In the rows, 128 means zero.
Named turns come first, each shown by rows before and after it. Which turns, in which order, take the first row of each pair that follows to the second? Write the first one first, as in the answered first pair.
turn S:
113	129	142	133	132	124	122	119	138	126	144	133	141	128	118	126	114	124	119	129	126	138	144	131	116	129	129	127	135	129	127	118	121	131	113	121	128	124	124	145	137	109	122 => 117	128	141	134	135	123	121	122	141	120	143	132	138	127	115	127	115	123	118	129	128	138	143	130	118	131	130	128	133	130	125	119	121	137	109	121	128	123	130	148	136	109	122
123	104	131	109	140	120	108	130	127	118	141	139	130	125	142	108	132	139	153	135	110	134	132	144	133	136	132	117	128	127	147	116	145	120	121	120	136	132	133	143	130	108	136 => 136	114	131	107	137	118	118	139	138	112	131	139	122	115	136	115	140	137	155	142	113	127	128	134	132	140	133	120	131	128	150	117	141	133	113	119	140	134	142	142	122	113	139
129	149	122	112	122	120	127	144	131	110	123	135	129	134	140	135	127	139	147	134	129	111	114	123	138	140	125	126	120	121	131	140	131	130	123	133	112	131	138	138	120	135	127 => 127	152	123	117	113	126	130	142	132	116	128	136	128	137	143	133	121	132	145	132	127	111	119	120	138	138	120	123	116	115	128	140	134	125	131	134	108	129	133	136	119	130	122
turn Y:
158	153	110	116	85	144	137	141	145	147	100	129	101	118	141	115	143	111	141	122	116	141	120	128	103	146	129	159	140	170	155	156	142	125	132	141	108	145	135	107	97	159	120 => 153	154	117	141	95	135	138	135	160	170	104	136	111	114	128	119	138	111	118	133	123	145	144	113	79	147	133	163	143	166	151	148	134	142	111	128	119	136	137	118	106	154	124
126	112	124	138	124	136	133	115	120	139	132	139	112	143	132	126	127	128	124	114	129	123	134	130	131	99	111	122	131	149	127	126	139	108	140	128	127	125	115	123	121	150	110 => 128	105	131	146	145	120	126	122	142	136	130	142	133	136	118	124	131	138	109	130	129	124	150	129	121	116	121	125	138	139	132	113	129	137	107	115	145	126	131	138	131	141	126
143	137	138	129	129	122	130	127	135	125	120	132	140	115	109	122	143	136	114	123	124	127	135	138	131	132	138	113	124	125	129	120	124	146	103	133	143	124	141	117	125	125	123 => 147	137	137	115	117	133	132	129	120	115	122	128	128	121	121	120	142	136	132	114	122	126	119	147	152	122	130	111	121	127	129	128	134	129	127	144	135	126	135	106	117	130	117
116	122	131	113	145	132	140	133	144	112	124	124	136	126	132	125	130	126	133	125	127	129	126	131	126	140	127	127	129	123	124	124	122	146	107	109	130	130	136	119	140	134	128 => 111	125	125	112	129	140	143	132	128	109	123	119	124	139	138	127	126	118	146	115	128	135	121	130	132	125	122	126	122	129	121	134	125	122	132	118	116	128	127	103	139	139	120
turn W:
150	128	117	116	126	120	150	129	145	111	115	134	109	122	135	156	161	129	144	141	141	115	96	135	162	131	113	107	118	145	149	134	124	131	122	137	135	149	135	134	116	155	117 => 151	137	118	133	131	117	154	122	157	135	110	140	105	119	125	160	162	127	125	146	151	116	111	125	142	124	114	111	118	143	144	127	119	137	112	134	142	141	132	137	121	157	116
136	141	123	123	116	128	146	136	121	117	120	123	105	120	129	139	142	119	143	120	135	123	112	133	130	117	125	134	122	138	126	147	127	129	144	136	122	130	132	114	121	138	119 => 135	146	123	139	117	128	149	131	125	127	118	127	104	119	125	145	140	115	132	124	138	126	122	125	119	115	127	135	125	138	121	144	123	131	135	133	131	126	132	117	124	140	119
118	109	127	106	133	129	115	135	127	107	130	123	147	134	139	121	123	143	147	125	116	117	110	152	150	139	133	124	130	122	133	119	131	122	119	126	119	132	136	132	132	114	149 => 130	113	118	105	147	133	121	129	124	112	109	125	125	125	137	134	133	149	147	121	127	122	117	152	150	127	149	131	139	136	141	113	127	127	119	129	131	127	142	125	127	136	144
Then:
Each pair is 2 to 4 turns apart.
145	142	114	92	129	129	143	147	126	103	117	122	104	128	131	129	139	114	137	122	132	113	108	133	159	101	130	133	143	148	132	141	127	125	130	151	121	124	139	106	104	142	129 => 137	134	131	109	138	113	130	154	159	107	139	128	144	126	112	115	131	117	113	144	123	110	128	120	134	135	126	134	145	124	131	130	115	153	85	134	130	129	147	132	118	111	149 | Y, W, Y
130	94	117	92	147	135	130	145	124	82	116	124	139	131	122	117	139	138	137	124	124	120	125	154	156	133	145	130	124	115	146	106	116	133	93	123	153	125	127	117	122	120	111 => 136	107	109	89	136	142	141	140	111	88	109	127	113	130	129	127	143	134	147	116	131	122	116	155	165	114	137	133	121	127	144	115	121	120	117	134	142	124	120	105	115	135	97 | W, W, Y
126	146	125	144	99	130	137	125	124	143	136	117	112	129	129	131	127	107	123	128	130	124	116	118	120	121	105	120	117	126	119	140	133	108	143	123	120	123	116	129	123	128	115 => 134	145	122	132	110	132	138	127	114	135	123	117	98	123	133	134	131	113	135	121	130	124	111	126	131	114	116	125	120	134	121	138	134	111	149	128	124	125	120	124	118	139	111 | W, W, W
127	120	104	104	180	116	145	115	120	132	89	137	76	143	116	151	120	141	169	106	122	145	116	157	163	111	162	130	155	169	120	121	124	104	140	121	147	123	161	117	128	165	108 => 127	117	111	118	202	103	137	115	139	136	91	140	94	136	99	149	122	148	150	120	123	144	135	150	146	127	172	134	158	163	124	106	116	129	106	107	163	121	172	130	136	161	119 | Y, Y
121	125	118	116	172	152	116	97	105	133	133	150	108	136	157	134	129	143	138	107	138	130	133	183	129	103	138	121	134	142	148	79	113	90	136	124	115	133	123	141	141	142	121 => 125	121	123	117	186	146	108	105	117	128	133	151	127	130	150	130	132	148	131	118	135	131	136	185	128	115	145	124	136	137	148	70	107	107	116	119	123	134	129	147	140	137	129 | Y, Y
114	81	134	146	183	117	112	121	142	134	143	138	144	129	123	150	109	138	150	118	122	137	142	106	116	99	145	129	156	132	141	92	146	135	138	138	144	111	144	127	114	130	122 => 117	89	139	144	179	110	117	132	155	130	144	138	151	126	112	148	111	133	147	128	121	135	137	100	108	115	143	134	151	124	142	95	145	151	123	139	148	118	151	133	111	126	127 | W, S
149	159	135	131	108	121	159	152	142	130	117	124	133	121	104	136	138	117	122	151	134	117	120	107	115	145	116	133	129	119	125	143	123	157	109	131	136	137	138	130	120	129	126 => 158	163	130	116	106	128	163	156	132	119	111	122	121	118	110	139	142	121	138	144	140	117	106	112	130	140	117	133	127	128	129	147	127	151	122	141	130	134	141	125	112	137	122 | Y, W
